In the data rows, 128 means zero.
Here is a table of points, one per row:
172,133,186,143,140,108,146,132,77,127,100,86,117,124,150,177,133,135,102,141,112,123,70,154,109,142,55,146,150,93,129,129
146,108,132,160,179,107,184,158,120,198,155,162,116,152,127,115,66,142,153,120,167,167,167,137,90,104,117,120,115,104,148,106
105,170,81,196,120,104,145,101,96,152,149,171,173,105,135,114,111,112,100,96,173,134,128,108,147,175,141,83,175,154,94,127
130,163,136,159,160,141,147,111,139,117,108,149,182,122,160,181,108,130,103,173,143,133,141,115,151,109,166,173,141,147,196,136
133,134,112,145,101,104,155,117,192,127,124,120,126,171,154,75,184,107,100,95,116,150,113,105,148,139,201,96,86,158,180,106
150,174,134,130,142,100,134,70,136,103,132,116,135,129,158,193,133,120,173,168,154,139,103,81,91,145,137,106,183,97,178,160
92,153,119,131,100,175,152,100,109,69,159,152,121,157,118,120,112,112,116,121,107,78,118,118,164,112,160,172,108,132,186,137
80,168,129,112,188,124,171,47,146,104,129,121,112,88,135,82,169,111,67,168,151,156,109,146,155,158,148,162,142,109,170,110
119,86,142,153,180,77,116,155,187,144,101,83,161,150,169,133,155,135,139,125,154,150,153,169,142,125,130,140,155,103,138,128
144,137,165,145,111,144,103,126,148,150,136,128,132,147,117,118,159,178,137,117,70,193,101,74,67,87,123,113,121,144,158,145
112,98,177,79,169,110,134,118,156,125,103,123,94,130,162,145,145,113,108,119,117,162,127,106,46,152,131,126,135,78,77,145
122,103,70,109,163,95,89,109,69,125,132,60,148,120,159,116,81,133,183,160,88,70,105,85,128,99,142,124,107,136,22,130
142,165,145,142,145,96,135,196,132,86,198,149,121,150,38,121,105,118,125,151,89,115,126,154,167,126,163,136,173,172,91,151
95,143,129,93,131,179,149,165,153,96,131,92,173,156,93,99,128,110,123,142,135,117,81,172,94,90,73,127,140,131,113,129
101,49,94,94,90,80,98,126,152,154,113,153,113,116,127,99,95,153,49,94,138,121,66,96,139,155,86,112,142,106,86,67
88,134,102,146,107,143,160,164,80,131,149,178,109,121,130,177,149,125,134,120,126,116,93,89,161,146,177,66,78,96,131,153
92,217,140,132,156,88,114,97,149,102,107,78,115,127,131,140,182,93,110,149,138,124,122,152,89,126,92,145,97,135,154,134
172,105,141,152,186,73,99,142,154,125,163,92,138,106,123,171,110,111,82,118,82,166,156,116,134,113,76,94,159,150,142,161
106,112,88,119,112,165,98,143,109,130,112,108,196,136,130,185,85,112,112,155,90,120,106,139,131,125,129,163,129,105,90,115
97,141,104,99,120,59,81,116,134,106,179,38,177,128,143,70,129,128,189,127,184,135,152,101,175,117,135,129,136,75,133,177
110,120,96,111,70,135,150,96,134,121,107,53,106,116,118,74,110,173,185,131,145,104,133,148,80,118,133,152,136,117,138,94
174,121,190,104,91,119,128,120,95,137,107,122,126,60,76,112,125,192,131,160,113,165,155,126,121,100,140,168,119,168,131,152
85,134,96,172,142,121,99,138,140,110,146,131,113,149,97,101,103,125,152,97,205,128,68,150,124,106,199,85,132,142,158,149
82,121,103,68,62,109,108,156,191,166,112,140,93,123,75,116,101,157,58,135,119,95,144,129,179,100,58,170,180,130,134,97
133,145,154,96,98,97,121,46,133,125,139,162,195,100,166,140,141,85,139,132,96,144,131,145,135,98,111,120,201,179,180,167
115,157,106,135,148,177,141,142,172,167,107,60,171,110,103,68,138,49,142,185,132,115,152,129,150,123,117,65,180,118,165,82
82,78,94,109,201,126,159,147,128,138,99,109,117,112,62,121,160,152,169,101,104,102,114,146,110,123,165,134,148,154,130,136
166,143,100,100,148,111,114,110,120,84,68,110,155,160,105,94,100,139,136,107,194,123,141,80,186,141,130,152,141,97,190,142
100,77,84,114,70,167,108,99,106,104,167,133,164,122,104,89,116,88,111,153,155,224,149,129,124,184,170,138,151,106,141,109
144,106,121,83,139,147,176,107,159,148,125,156,139,131,139,117,110,167,174,74,94,88,126,140,127,126,146,103,102,172,121,127
151,138,181,111,157,117,132,178,36,208,122,115,99,177,179,122,113,127,102,108,123,89,92,159,135,128,167,157,115,148,129,154
142,146,151,123,143,84,126,184,123,104,46,170,118,208,152,105,169,140,137,127,112,93,145,100,122,95,108,92,155,122,158,94
112,182,131,166,130,119,96,164,140,187,141,93,85,154,179,109,136,109,97,88,151,91,132,151,71,149,167,133,117,164,147,108
114,53,135,164,124,178,170,198,110,67,108,147,131,35,194,158,85,108,139,144,134,118,75,135,99,94,98,127,89,58,63,167
143,137,104,113,133,173,127,157,132,97,138,165,116,202,69,133,133,149,115,132,121,143,142,143,91,95,171,131,206,63,133,95
139,128,120,99,165,154,186,120,133,91,137,171,177,67,183,105,136,139,145,144,171,135,132,113,100,157,121,165,55,118,101,72
86,116,78,159,190,121,122,130,169,107,58,163,124,138,137,163,114,145,110,164,117,152,155,147,110,185,165,221,146,158,109,143
150,155,120,105,113,136,81,124,109,157,115,153,129,62,89,142,175,136,186,91,119,152,107,93,170,155,163,110,174,95,117,118
126,97,158,138,118,116,200,143,104,105,200,87,130,140,187,143,153,135,101,166,164,136,210,123,156,95,123,124,110,163,75,139
124,135,192,158,170,158,193,103,103,105,102,127,146,156,149,148,94,94,127,120,138,151,120,129,169,164,187,113,102,200,45,66
105,112,114,123,106,164,118,211,122,104,80,179,145,120,120,120,121,110,166,155,159,173,142,194,112,118,87,135,113,117,59,127
140,122,152,134,118,98,92,168,148,148,138,142,110,117,87,148,154,116,130,132,119,109,130,189,132,89,151,143,28,43,91,109
174,94,140,128,138,87,144,117,121,100,121,163,144,123,143,149,103,110,107,49,103,120,132,136,138,128,89,151,96,103,133,110
193,89,80,175,136,96,141,121,79,158,203,145,72,134,143,120,126,103,69,151,158,131,113,83,104,207,132,150,88,111,126,129
166,107,68,109,160,97,162,103,109,112,89,152,117,113,130,108,153,102,111,91,128,120,115,183,147,134,142,118,100,134,142,222
153,105,84,73,169,175,147,132,110,159,133,163,180,59,154,218,142,97,120,119,158,99,132,73,81,178,185,128,124,89,194,134
80,128,155,161,95,154,197,92,138,87,160,143,136,125,147,87,158,100,139,107,98,137,127,123,110,111,136,130,147,156,98,117
99,112,133,113,152,167,106,164,76,103,126,136,109,44,139,151,108,119,147,98,128,87,180,74,53,163,138,124,73,140,166,119
86,158,114,95,119,157,152,137,69,134,115,129,129,110,109,136,75,72,127,107,196,111,190,131,111,151,133,139,128,156,168,157
139,175,137,129,149,134,103,135,95,135,184,165,145,87,142,135,123,122,58,193,124,85,179,69,144,90,131,78,86,131,131,111
119,83,169,154,107,120,81,95,115,111,129,122,107,126,172,126,146,95,136,115,128,191,139,92,97,151,133,146,73,165,140,177
85,151,106,87,137,107,131,127,116,170,159,118,125,93,141,72,101,222,136,172,140,127,77,139,168,102,151,70,125,116,122,103
165,106,140,147,156,112,152,109,176,145,101,150,140,151,116,159,123,106,181,176,107,124,116,87,114,93,108,158,36,160,120,77
134,116,127,120,121,87,133,164,120,185,130,132,124,129,90,137,112,96,190,101,149,118,108,71,181,114,128,114,119,120,135,155
115,181,125,158,69,136,132,135,166,131,126,157,157,91,87,99,170,151,87,104,154,72,120,111,136,183,171,142,106,147,117,115
127,58,162,109,135,83,102,165,157,121,145,116,129,162,91,159,136,144,114,167,147,89,109,135,125,138,135,102,103,164,140,121
91,134,151,114,95,209,122,150,150,136,140,89,117,182,103,151,184,139,182,158,134,133,129,109,137,128,69,84,125,94,136,147
138,75,142,122,106,122,110,155,106,134,107,123,159,152,124,146,130,171,159,76,133,135,134,139,45,97,91,93,223,79,64,103
82,133,149,133,111,127,102,85,85,184,161,108,63,79,95,165,152,91,112,97,144,198,158,156,110,68,146,142,126,166,138,180
120,149,138,131,100,110,129,83,132,164,179,114,114,122,147,175,146,146,164,144,123,115,184,148,124,122,136,181,116,112,76,175
129,96,142,108,102,139,97,152,138,99,122,117,84,155,77,114,154,102,133,137,129,136,157,89,147,151,131,91,162,157,140,99
121,116,141,95,144,101,114,135,121,64,108,190,121,135,143,157,192,177,148,159,147,95,136,195,114,132,131,86,88,129,145,86
146,164,62,141,118,170,183,118,102,126,134,155,129,167,128,133,62,157,124,49,108,171,118,167,131,168,135,65,130,141,146,123
127,111,81,137,75,138,86,120,141,128,85,122,115,81,149,217,136,76,136,108,127,88,142,192,108,161,101,86,126,138,105,113
153,159,154,132,150,141,91,91,172,105,83,82,154,111,91,70,101,80,118,168,152,95,103,113,121,96,161,114,164,124,194,93
103,172,124,122,138,65,79,228,131,126,98,141,109,154,156,99,161,88,141,98,90,85,136,149,107,72,124,111,199,101,137,94
129,128,104,160,103,95,156,182,141,145,78,92,123,141,117,113,185,109,121,180,129,125,111,97,163,96,108,90,91,135,112,63
89,71,82,105,113,153,118,70,99,152,205,133,169,115,83,113,145,141,138,71,105,130,93,100,93,140,122,177,130,161,113,102
157,143,146,149,161,115,137,121,147,87,128,146,148,117,89,144,149,168,117,86,128,118,128,147,102,147,102,130,90,105,77,127
153,191,118,147,81,121,195,135,96,129,147,141,65,133,135,124,104,135,107,139,195,107,93,116,74,152,95,121,165,133,87,88
118,107,132,111,146,133,191,108,152,121,114,116,139,151,140,112,103,120,127,107,78,208,115,158,132,115,132,159,102,156,127,122
144,136,112,108,134,109,194,106,134,73,141,107,120,151,141,117,107,118,117,155,114,86,188,130,162,143,109,145,126,132,101,160
152,205,122,148,128,110,78,125,153,105,76,107,153,111,103,109,101,131,115,128,155,121,138,151,108,138,142,156,106,92,91,119
113,165,175,157,175,86,144,129,138,94,122,116,137,92,106,85,132,112,106,145,66,66,151,201,129,129,104,134,185,118,192,174
187,88,120,176,106,155,103,61,136,150,151,169,96,118,130,107,116,180,108,174,128,132,147,90,137,142,143,93,121,120,201,118
47,97,141,162,125,115,123,73,93,148,137,153,115,152,128,125,102,97,121,70,105,106,122,120,150,94,67,154,118,84,105,78
160,91,189,160,67,50,96,92,142,122,111,88,156,139,118,132,138,127,109,115,136,156,94,161,84,168,132,100,112,123,129,123
182,123,181,143,120,191,103,97,165,209,122,99,126,152,146,124,184,141,90,125,138,77,70,95,172,104,121,60,161,109,137,140
130,149,99,142,76,146,178,135,186,111,119,99,134,155,90,84,157,151,95,192,162,93,162,151,177,145,120,135,177,174,171,144
107,112,167,210,115,111,135,148,85,140,159,139,119,78,158,118,93,125,142,118,163,165,157,129,170,214,158,139,167,101,173,109
129,122,86,161,150,126,98,93,165,151,111,146,145,105,91,164,178,111,93,141,169,157,88,116,160,126,93,156,159,144,164,154
101,154,148,120,159,98,111,121,129,156,141,191,111,156,105,104,87,159,183,170,122,164,114,139,141,193,75,103,140,113,119,140
171,139,141,113,106,150,96,187,120,126,123,77,110,101,140,140,125,162,91,105,89,194,140,99,129,116,158,106,123,111,119,123
154,160,101,108,110,145,102,124,153,166,134,123,83,76,160,133,143,169,159,117,135,210,137,197,145,104,117,219,138,192,189,103
199,141,131,110,127,168,137,120,158,123,119,158,164,113,93,89,145,110,123,125,133,115,169,124,223,226,102,132,137,128,179,151
151,154,120,73,129,164,71,92,136,135,102,119,141,179,135,121,131,184,86,87,155,136,165,124,208,86,159,105,147,163,111,144
73,114,145,74,70,77,120,115,127,106,117,132,124,176,157,211,51,150,136,194,84,120,149,101,96,168,155,149,120,154,130,126
140,59,132,99,165,107,115,90,137,91,147,156,104,85,148,125,122,132,148,104,127,102,121,112,153,143,159,140,151,145,134,179
129,103,135,94,120,112,217,199,90,99,153,128,160,143,124,216,131,150,112,60,124,93,72,97,144,83,171,155,120,129,111,163
152,187,120,156,129,125,121,131,71,114,94,127,88,108,171,129,150,179,150,140,60,171,91,122,166,86,99,176,104,172,121,148
There is one direction along which these points spread out most. Take the direction at right angles to it along which they spread out most. Go by this last direction. For each point below, how far along it does it lie, from 0 to 99? The average is 50, and the first point in the table lies past the average. One standard deviation of the points above along it is 16.
152,127,102,109,119,67,91,90,152,146,181,79,133,55,173,120,124,142,153,138,92,117,176,161,153,172,120,138,116,84,134,105 42
124,153,129,81,153,151,141,115,75,164,159,128,90,110,141,171,131,99,111,112,101,186,139,133,164,144,116,162,102,171,179,160 23
95,142,164,155,129,102,110,190,89,99,43,65,132,149,129,99,159,170,147,87,108,140,135,79,56,80,101,62,75,116,89,110 91
172,116,163,110,136,174,105,151,95,136,119,144,130,201,126,101,166,100,189,134,134,157,119,113,109,128,73,122,158,132,108,81 71
135,157,98,91,112,175,156,142,104,142,155,132,161,128,112,122,183,100,134,182,145,105,134,132,135,122,107,146,164,133,122,188 48
149,129,174,110,159,145,134,152,171,158,109,162,49,96,94,142,53,138,153,154,117,172,129,95,177,141,153,136,124,155,155,201 36
180,131,180,128,116,127,147,167,182,151,159,159,169,113,141,58,100,84,109,142,122,84,107,166,114,119,183,138,123,95,99,135 57
129,138,91,146,163,183,132,161,129,92,186,103,132,146,126,82,114,138,181,114,42,149,132,115,132,159,126,134,112,145,94,82 52
121,111,163,164,126,107,157,76,137,189,46,98,124,213,119,137,115,97,143,169,63,136,150,169,128,74,162,107,126,105,91,122 76
118,106,114,153,122,150,82,168,151,68,141,107,19,151,135,175,124,120,130,124,159,122,114,130,123,93,128,160,186,118,50,86 75
175,139,126,126,119,161,92,111,121,152,206,174,149,149,175,159,143,123,139,123,122,121,91,114,131,81,37,143,106,146,108,179 50
146,119,129,108,112,191,107,12,115,92,163,97,55,174,128,150,81,139,168,96,155,122,116,151,127,102,123,68,88,97,67,133 49
81,140,133,145,110,104,120,103,136,133,122,146,92,95,90,71,156,131,70,78,136,107,166,88,98,109,119,143,110,117,147,105 48
142,125,109,180,121,209,83,149,114,100,101,87,197,171,126,134,83,170,84,186,121,144,174,220,136,92,79,126,121,133,170,113 64
84,80,87,131,109,197,92,151,145,194,120,222,148,165,173,141,109,149,138,105,97,64,75,116,58,142,72,149,102,109,93,189 59
